Each path below is one point turned by a fixed rotation once a step. After each direction that follows a path, write how fast that rotation turns it, in degrees each step (0 if it stays still).
Each turn is a multiple of 5 degrees from 10 to 175, or 0.
Each row of a path follows its step; steps can be skipped.

step 0: [-0.48 -0.57  0.62  1.86 -0.42 -1.97  0.24  1.53 -0.33 -0.12  1.84  0.93
  0.68 -1.42  0.13 -0.46 -1.75 -0.12 -0.49 -0.15  1.36  3.02 -0.07 -0.70
  0.14 -1.01  0.43 -1.22 -0.25 -0.72 -0.98  0.07  1.51  3.41 -0.64 -1.25
 -2.17 -1.68  1.89  1.66 -2.37 -3.42  1.41  2.16 -0.95 -1.05 -1.10]
step 1: [ 1.68  0.19  0.18  1.27 -1.14  2.32  0.51 -1.30  0.06  1.26  0.62 -2.04
 -0.99  2.18  2.34  0.90 -0.18  0.93 -2.29  0.42 -2.37 -1.06 -1.38 -1.57
  1.75 -0.57 -0.59  0.94  1.53  0.22  0.60  2.55 -1.95  0.48  1.29  0.05
  1.06  1.92 -1.39 -1.38  0.79 -0.79  1.26 -0.88  2.03  1.84  2.42]
step 2: [-0.19  0.41  0.01 -1.16  0.84 -1.62  0.98 -0.28 -0.03 -4.61  0.76  2.97
 -0.96 -2.98 -0.43 -0.37  0.73 -0.47 -0.81 -0.83  1.29 -1.11 -0.13  0.67
 -1.77 -1.26 -0.50 -2.23 -2.58 -1.29  1.30  0.10  1.10 -1.62 -0.65 -0.04
  0.75  1.89  2.22 -0.25 -0.49  0.62  1.91 -1.67  0.00 -0.13 -0.56]
step 3: [ 1.40  1.61 -0.69  0.55 -2.18  2.00 -1.30  0.94  0.04  0.96  1.79  2.29
 -1.58  0.21  0.54 -0.39 -0.37  1.17  0.77  0.18 -1.20  3.26  0.91 -0.82
 -0.14  1.38  0.95  1.18  3.20 -1.75  0.38 -1.59 -0.86  0.54  0.56  1.89
 -0.41 -3.80 -0.91 -1.11 -2.55  0.01 -0.45  1.08 -0.41  0.63  0.57]
step 4: [ 0.47 -0.69 -0.47  2.38 -0.14 -0.17  0.02 -1.32  0.24 -2.41 -2.10 -1.56
  0.60  1.46  2.55 -2.95  0.71  0.10  0.37 -0.40 -0.21 -0.71  0.20  0.84
  0.60 -1.57  0.49 -3.15 -2.69  0.79 -1.90  0.03  0.67 -1.25  1.94 -0.31
 -0.98  2.07 -0.53  0.28  0.66 -1.95 -1.78  1.69  1.85  1.04  1.84]
step 5: [-0.01  0.66  0.45 -0.34  0.33  3.96  1.22  2.00  0.76  0.33  1.19 -0.24
  0.46 -0.72 -3.22  0.42  1.11 -2.03 -0.64  0.44 -0.57  0.46  0.21 -0.23
 -2.29  0.29 -1.80  1.42  0.71 -1.87  1.06  1.07  1.34 -1.77 -0.94 -3.07
  2.31 -0.06  2.01 -0.88 -1.94 -1.92  0.50 -0.84 -1.14  0.25 -0.39]
step 6: [ 1.34  0.56 -0.56 -0.56  1.32 -1.72 -1.32  0.76 -0.54 -1.79  0.84  1.02
 -0.03  0.69  1.86 -0.14 -1.05  1.21  0.40  4.19  0.23  0.86  0.10 -1.24
  1.41  1.64 -3.25 -0.51 -0.89  1.28  0.50 -2.74 -1.11  1.01  1.26  2.02
 -0.13 -0.97  1.13 -1.07  1.63  1.61 -1.55  0.02 -0.18  0.32  2.71]
step 7: [ 1.51 -2.86  1.10  0.21 -0.93  0.57 -0.84 -1.36  0.05  2.10  0.17  0.72
 -1.01 -1.48 -1.22 -3.09 -3.08 -0.65  1.84 -1.72  0.90  0.79  1.82  0.65
  0.26 -1.23  0.80 -1.99  0.28  0.91 -1.07  0.14  0.97  0.25  1.21 -1.31
  0.53  1.91 -0.21 -0.39 -0.84 -2.83  2.02  0.89 -0.86  1.25 -2.34]
step 8: [-1.59  1.33 -0.01  0.59 -0.47  2.00 -0.89  0.34 -0.53 -0.61  0.73  0.74
  0.74  2.72  1.99  2.08  1.71 -1.06 -0.91  0.17 -1.76  1.79 -3.12 -3.06
 -1.31  0.65 -0.16  0.93 -1.56  1.88  1.39  1.03  1.00 -0.25 -1.04 -0.68
  1.11 -0.92 -0.89  1.38  2.24 -1.40  1.84 -0.35 -0.56  1.10  1.89]
[-0.47  0.41 -0.17  0.13  0.53 -0.96 -0.04  0.28  0.75 -0.36 -0.53  0.25
 -0.13  0.49 -0.02 -0.86  0.43 -0.20 -0.57  0.06  0.73  0.80 -0.38 -0.29
  0.42 -0.24  0.20 -0.36 -0.55  0.35  0.78  0.39 -0.18  0.05  0.59  0.21
  0.07  0.71  0.33 -0.24  0.11  0.16 -0.44  0.40 -0.23 -0.45 -0.57]  160
[ 0.29 -0.45  0.03  0.34  0.05  0.85  0.69 -0.88  0.41  0.44 -0.25  0.69
  0.53 -0.81 -0.14 -0.54 -0.09  0.15 -0.39 -0.05 -0.19 -0.52  0.01  0.11
  0.22  0.18 -0.10 -0.76  0.43  0.47  0.32 -0.17 -0.52  0.13  0.67 -0.35
 -0.45  0.61 -0.43  0.06  0.66  0.47 -0.36  0.34  0.76 -0.02  0.02]  130
[ 0.23  0.51 -0.09 -0.02 -0.35 -0.63 -0.65  0.22 -0.11 -0.29 -0.22  0.76
  0.37 -0.14 -0.14 -0.23 -0.81  0.49  0.58  0.41 -0.18  0.13 -0.02 -0.06
  0.60  0.36 -0.18  0.22  0.69 -0.24  0.21 -0.97  0.28  0.07 -0.48 -0.42
 -0.86  0.43 -0.18 -0.44 -0.57  0.24  0.05  0.31 -0.06 -1.18  0.20]  110
[ 0.39 -0.06 -0.73  0.46 -0.15  0.04  0.00 -0.83 -0.36  0.37 -0.02 -0.40
 -0.38  0.90 -0.17 -0.27 -0.63  0.31  0.61 -0.04  0.47 -0.04 -0.11  0.76
  0.64 -0.42  0.90 -0.06 -0.34 -0.66  0.15  0.22 -0.53 -0.34  0.15 -0.87
  0.29  0.36  0.10 -0.24  0.64 -0.30  0.23 -0.41 -0.26 -0.20  0.53]  120
[-0.76  0.22 -0.43 -0.36  0.18 -0.64 -0.06  0.06  0.42  0.44 -0.21  0.07
 -0.24 -0.14 -0.65 -0.81 -0.23 -0.26  0.30 -0.50 -0.07 -0.29  0.19 -0.14
 -0.36  0.38 -0.29 -0.21 -0.25  0.35 -0.56  0.18 -0.27 -0.40  0.29 -0.32
 -0.55 -0.53  0.53 -0.19 -0.27 -0.53  0.91 -0.78  1.28 -0.16  0.24]  145
[ 0.44 -0.53 -0.11  0.06  0.63  0.52  0.39  0.59  0.47  0.05 -0.02  0.50
 -0.03  0.26 -0.67  0.18  0.26  0.71  0.09 -0.55  0.00  0.53  0.47  0.43
  0.67  0.21  0.59  0.77  0.24  0.43 -0.11 -0.21 -0.13  0.27 -0.84  0.03
  0.47  0.52  0.70 -0.21 -0.40 -0.38  0.38  0.39  0.67  0.48 -0.52]  160
[-0.46  0.32 -0.11  0.90  0.54 -0.21 -1.05 -0.10  0.12 -0.47  0.37  0.09
 -0.33 -0.12 -0.13 -0.43  0.12  0.65 -0.70  0.10  0.43 -1.39  0.34 -0.02
  0.40  0.12  0.04  0.30 -0.28  0.05  0.20 -0.67  0.68  0.22 -0.16 -0.13
  0.37 -0.30 -0.20  0.79  0.53 -0.29  0.02  0.15  0.24  0.39  0.12]  160

step 0: [-0.82  1.03  4.50 -1.98 -0.45 -1.71  0.21 -0.76  1.70  2.47 -0.57 -0.58
  1.04  0.08  1.24  2.01  0.43  2.14  0.42  2.47 -1.16  2.27  0.87  0.22
  1.61  0.66  3.73 -0.40 -0.06 -0.95 -2.01 -1.57  0.75 -0.96 -1.72  0.94
 -2.13 -1.94 -0.52 -2.26  0.90 -0.47  2.41  1.36 -0.20  0.58 -0.34]
step 1: [ 0.10  2.04  1.87  2.72  0.58 -1.35 -0.26 -0.95  0.83 -0.08  1.58 -0.56
  2.45 -1.38  0.25 -0.40 -1.04  1.68 -0.57 -4.44 -0.15  2.29 -1.69 -2.17
  1.36 -0.41 -2.28 -2.42 -0.68  1.57 -2.57 -0.17  0.18 -1.35  0.22  0.30
 -2.55  1.03  1.30 -2.39  0.11 -0.12  0.60  0.21  0.32 -1.96  2.28]
step 2: [-0.25  1.74 -0.84 -2.34 -0.42 -0.44 -0.40  0.82 -0.77  0.61 -2.49 -2.38
  3.92  0.98 -0.41 -0.45  0.22  1.58 -0.19  0.87  1.99  1.60  0.86 -0.18
  0.78  1.44  0.86 -2.21  0.85 -2.88 -2.48 -0.69 -0.30 -4.01  0.45  3.37
  0.11 -1.57  1.20  0.45  0.44 -1.99  0.10 -0.94  1.42 -1.54 -0.40]
step 3: [ 2.24 -1.97  0.49  0.00  0.99 -1.71 -1.58  0.27  0.37 -1.62  0.02 -0.17
  1.91 -0.85 -0.07 -0.01 -0.62  1.33 -1.22 -1.56 -1.77 -1.15 -4.01  1.67
  3.64 -0.45  1.16 -0.19  1.07 -0.77 -2.71 -1.56 -0.22 -0.48  0.21  1.30
 -2.75 -1.44  1.37  1.75 -1.70  2.11  0.23  2.62  1.57 -0.75  2.22]
step 4: [-0.77  0.64 -0.93 -0.46  2.57  2.37 -0.03 -0.41 -1.44 -1.05  0.99  0.23
 -1.61  0.26 -2.11  0.01  0.35 -0.90  1.05 -0.19  1.09  3.28  1.12 -0.31
  3.68  0.26 -0.37 -1.73 -0.80 -1.50 -0.64 -1.47  0.84 -2.30  2.19  2.71
 -1.55 -0.01  1.04  1.66  1.70 -1.53  3.38  3.10  0.47 -1.08 -0.31]
step 5: [ 0.96 -1.57  0.16 -0.50 -0.44 -0.52 -0.76  0.99  0.71  0.08  2.18 -0.66
  2.05 -1.56 -3.43  0.02  0.92  0.32 -0.50  0.24  0.08  0.51 -1.36 -2.66
  3.39 -0.33  2.69 -0.30  0.60 -0.22 -2.71  0.05 -0.73 -1.25  0.41 -2.75
  0.78 -0.72 -1.44  2.62  3.79  1.20 -2.58  1.02  1.46 -2.20 -0.07]
step 7: [-2.11  0.74  0.68  1.15 -0.28 -0.89  0.12  0.41 -0.32 -1.59  2.74 -0.95
  0.91 -0.33 -2.41 -1.56  0.81  3.31 -1.10  1.73  0.54 -1.19 -1.30 -4.30
  3.08 -1.55  1.12 -0.85 -1.26 -0.28 -0.80 -0.58  0.45  2.55 -0.37  1.05
 -1.46  2.13  0.38  0.24 -0.21 -2.94 -0.49 -0.18 -1.05 -3.23  0.83]
step 8: [ 2.05  1.79 -1.94 -0.97  1.26  0.59 -1.56 -2.10  0.51  2.05  0.27 -1.17
  3.04  2.24 -0.56 -0.36 -0.08  1.30  1.37  1.40 -2.08  3.10  1.02 -2.80
  1.37  0.38  0.99  0.95 -0.86 -0.96 -0.51 -2.30 -3.19 -0.21 -3.56  0.82
  1.03  0.15  0.61  1.77 -1.56  0.92  1.01 -0.60  0.14 -1.52 -0.15]
step 9: [ 0.10 -0.85  1.70  0.09 -1.13 -3.19 -1.41 -2.91 -0.95 -0.54 -0.24 -1.72
  2.68 -0.65  0.43  1.93  0.49  0.11 -0.69  1.12  0.39 -0.26 -2.29 -1.49
  1.23  0.83  1.81  1.56 -1.68  0.81  0.08 -3.95  2.39  1.11 -1.40  0.06
 -1.73  0.49 -0.70 -0.85  0.55 -2.40  2.60  2.75  1.38 -0.43  1.59]
[-0.15 -0.33 -0.67  0.13  0.44  0.20  0.64  0.03  0.92  0.01 -1.10  0.02
  0.35  0.35  0.52 -0.91  0.52  0.24 -0.18  0.23  0.37 -0.46 -0.50  0.12
  0.45 -0.44  0.23  0.40 -0.16  0.01 -0.48  0.76  0.28 -0.11  0.24  0.71
  0.14  0.66 -0.11  0.22 -0.78 -0.08 -0.02 -0.39 -0.41 -0.27  0.23]  80
[ 0.05  0.24 -0.30 -0.39  0.64 -0.53  0.13  0.62  0.37  0.29  1.16  0.00
  0.05  0.79 -0.92  0.24  0.14 -0.02 -0.23  0.00 -0.22 -0.28 -0.17 -0.36
 -0.10 -0.09  0.25  0.54 -0.21  0.33  0.29  0.60  0.22  0.48 -1.02  0.30
  0.10  0.69 -0.34  0.28  0.51 -0.28  0.31 -0.12 -0.56  0.66 -0.47]  40
[ 0.07 -0.59 -0.60 -0.22  0.05  0.19  0.04 -0.23 -0.16  0.62 -0.85 -0.51
  0.15  0.02 -0.65  0.72  0.33  0.79 -0.06 -0.26  0.08 -0.80  0.00  0.08
 -0.70  1.22 -0.02  0.79  0.49 -0.07 -0.46 -0.11 -0.06  0.07 -0.25 -0.31
  0.23 -0.23 -0.12  0.09  0.64  0.17  0.36 -0.21  0.32 -0.22  0.73]  115
[ 0.41  0.15 -0.15 -0.53  0.85  0.19  0.20  0.32  0.02  0.83  0.70  0.37
 -0.45 -0.05  0.08 -0.05 -0.07  0.62 -0.57 -0.40  0.29 -0.46 -0.24  0.39
  0.56 -0.92 -0.17 -0.26  0.95  0.02 -0.34 -0.24 -0.14 -0.73  0.38  0.34
  0.42 -0.31  0.23 -0.33  0.41 -0.50 -0.07  0.23  0.97 -0.21 -0.04]  25
[-0.37 -0.27 -0.11 -0.10  0.32 -0.44 -0.09  0.42  0.30 -0.83 -0.15 -0.78
  0.70 -0.48  0.73  1.16  0.25 -0.71 -0.04 -0.41  0.61 -0.50  0.05 -0.37
 -0.04 -0.73 -0.38  0.22 -0.36 -0.06 -0.05 -0.31 -0.11 -0.54 -0.33 -0.29
  0.83 -0.13  0.46  0.21  0.21  0.05  0.23 -0.45  0.22 -0.02 -0.62]  100
